Where one turn sends some rows of the set: a few examples, then the rows asked
kul: -19 -9 -10 15 -4 21 -24 -19 20 1 7 -6 -1 0 3 5 -7 1 -9 -4 0 24 3
zita: -12 -14 -1 3 3 21 -23 -11 1 -4 28 -15 1 21 6 3 1 -6 -8 -4 14 16 6
Fali: -17 -8 -12 9 4 26 -27 -11 11 5 14 -4 16 9 5 18 3 -2 -16 -7 5 5 0
suso: -2 -4 -18 4 -15 16 1 -19 6 4 26 7 7 -9 5 0 1 -2 -11 -1 9 12 -3
Ribo: -12 -7 -11 3 13 16 -23 -8 13 18 30 0 6 6 12 -10 7 -9 -15 -7 9 8 -2
Tada: -14 -10 -12 6 -4 12 -24 -19 6 -6 30 1 10 3 4 4 0 2 0 -3 14 0 12
pati: -13 -9 -1 6 -8 19 -5 -3 7 14 5 -18 2 6 19 13 1 -6 -18 -3 -1 15 -5
pasiv: -28 -6 -18 -16 -8 8 -15 -10 11 8 15 -7 8 6 7 -9 7 -4 -18 -6 2 2 3
pog: -19 -19 -9 9 -12 16 -3 2 -1 5 15 -10 -1 15 9 3 -6 -15 -23 -15 10 11 4
timom: -13 -9 -9 21 -9 15 -4 -12 6 -1 23 -7 7 5 5 10 2 -12 -15 -5 7 32 -2
zimig: -5 -3 -11 21 -8 7 -12 -18 7 -3 5 -10 -5 6 0 -1 3 -1 -3 -13 -6 12 5
pana: -21 -1 -12 1 11 7 -10 -11 9 1 10 -11 -13 18 -1 7 -11 -7 -21 -9 5 16 2
boku: 4 -11 -13 22 1 12 -15 -9 5 3 27 -3 -2 7 8 -5 9 16 -15 -5 12 20 0
loz: -22 -17 -20 4 -6 22 -3 -14 1 6 20 5 -3 5 7 -13 -9 -5 -18 -2 14 -2 -4
kudup: -8 -6 -23 6 0 2 -16 -17 10 -10 23 8 7 13 5 -8 3 9 -12 5 11 14 8
vubaz: -20 -8 -3 -15 -10 12 -8 -12 7 3 28 -5 10 5 5 -3 3 -1 -15 -9 3 -8 4
Kepe: -20 -8 -6 -4 10 19 -1 -7 11 -6 11 -17 4 10 4 5 -8 -6 -19 -1 17 -1 -7
Ronel: -29 -6 -6 11 10 11 -7 -5 16 -1 16 -5 -17 9 5 6 -3 -8 -27 -4 8 8 -2
keton: -14 -10 -5 8 5 12 -11 -3 2 18 27 8 4 -2 10 -12 -1 13 -20 -11 9 12 6
doza: -22 -15 -9 6 0 13 -2 -11 8 10 26 -11 -3 21 23 -6 2 2 -20 0 19 6 -4
nad: -9 -1 -24 9 7 19 -18 -7 15 5 22 -1 -6 -3 1 4 -4 0 -11 1 25 5 -2
gine: -17 -1 1 10 -13 4 -2 -13 9 0 13 -12 2 -9 -1 6 13 1 -20 3 -2 9 7
gugur: -11 -5 0 18 10 14 -4 3 10 11 16 -15 3 -7 5 -3 -2 -8 -21 -15 1 14 9
vigaf: -19 -9 -10 -1 -4 23 -3 -9 22 4 9 -14 22 11 2 11 -1 0 -19 -8 8 16 -2
neb: -10 3 -10 5 -5 4 -7 -2 2 -13 16 -14 -6 1 2 5 5 7 -24 -20 13 10 7
zuf: -16 -17 -12 -1 -16 14 -13 -17 9 4 13 -10 16 2 10 -3 11 15 -15 -3 11 0 -8
Kefu: 3 -4 -10 20 -2 8 0 -13 12 6 19 -17 4 6 4 -19 4 6 -12 -9 5 17 1
Gegof: -28 -18 -14 4 6 24 -18 -10 6 1 20 -20 4 3 -8 -7 -1 4 -17 -6 1 10 10
Zof: -2 -2 -16 2 -10 9 -5 -6 10 -11 15 3 9 4 0 -3 -4 7 -4 -4 7 3 18
nobof: -12 -13 -11 13 -9 3 -5 -10 7 9 1 -12 4 5 6 -21 1 -3 -9 -15 8 0 5
boriz: -8 -10 -18 14 -1 11 -13 -20 7 -9 20 2 12 14 1 -11 2 7 -1 -1 4 15 -6
gulu: -21 -14 -13 9 5 5 -21 -17 20 3 17 -8 6 -12 7 -3 1 3 -13 -8 20 23 1
ras: -11 -5 -11 14 7 17 -15 10 16 7 16 -18 8 -3 6 4 -9 -8 -16 -4 18 13 -1
vifu: -3 -2 -13 24 4 19 -3 -11 7 3 19 -7 12 4 2 10 -13 4 -13 6 4 12 0
Fanof: 6 -13 -12 -10 -4 8 -8 -6 9 -7 5 -9 -3 2 4 -14 -1 3 -12 -3 7 10 1
dogok: -8 -2 -11 14 -3 8 -22 -10 12 6 10 -1 8 -4 6 4 -2 -3 -17 -16 -5 21 17
Rulit: -7 1 -15 14 -10 16 -6 -8 7 7 28 -2 16 0 17 -14 0 3 -18 -7 9 -5 3
toroz: -13 -4 -4 -5 -11 -1 -7 -2 12 9 16 -13 -17 13 6 4 -1 -1 -16 -14 9 16 3
dos: -14 -16 -8 5 -13 12 -14 -3 10 2 10 -2 1 21 10 -5 3 13 -29 -3 12 14 -11
doz: -8 4 -9 14 5 -5 5 -10 10 -4 11 0 13 8 2 -1 4 -4 -18 -4 7 0 2
kenog: -7 -13 -5 8 -3 2 -3 -14 5 10 6 -5 -8 21 4 -1 10 6 -23 -4 -3 5 -2
dugip: -9 9 -6 7 15 20 8 -9 8 -5 16 -1 8 1 5 -4 -3 0 -16 -10 5 15 2
gevu: -11 -12 -6 -1 -4 28 -17 -21 3 5 27 -12 3 5 15 -3 8 15 -11 -5 13 5 3
gela: -2 -10 -15 16 -5 8 -14 3 17 13 9 -1 3 -1 6 8 2 -4 -10 -18 3 19 8
Dezom: -25 -10 -1 5 -4 9 0 -5 4 -4 4 -13 -1 0 10 6 -1 8 -23 4 13 -3 -1
vobo: -37 -4 -15 3 0 12 -16 -6 9 -1 29 -6 2 6 6 -19 2 -3 -11 -3 10 8 3
Gesez: -16 -11 -16 5 4 13 -19 -2 19 15 20 -15 -13 9 1 6 -1 -14 -8 -7 9 13 3
sofef: -24 -5 -7 1 -9 -3 -7 -6 13 -6 16 -6 -6 3 7 -11 6 -10 -16 3 8 -6 1

neb goes to -> gulu
Dezom goes to -> ras
Where do these go?
nobof goes to -> zita
pasiv goes to -> pana
toroz goes to -> kul
zuf goes to -> Kepe
doz goes to -> Ribo
loz goes to -> pog
Gesez goes to -> zimig
vigaf goes to -> dugip
vubaz goes to -> Ronel
pati goes to -> vifu

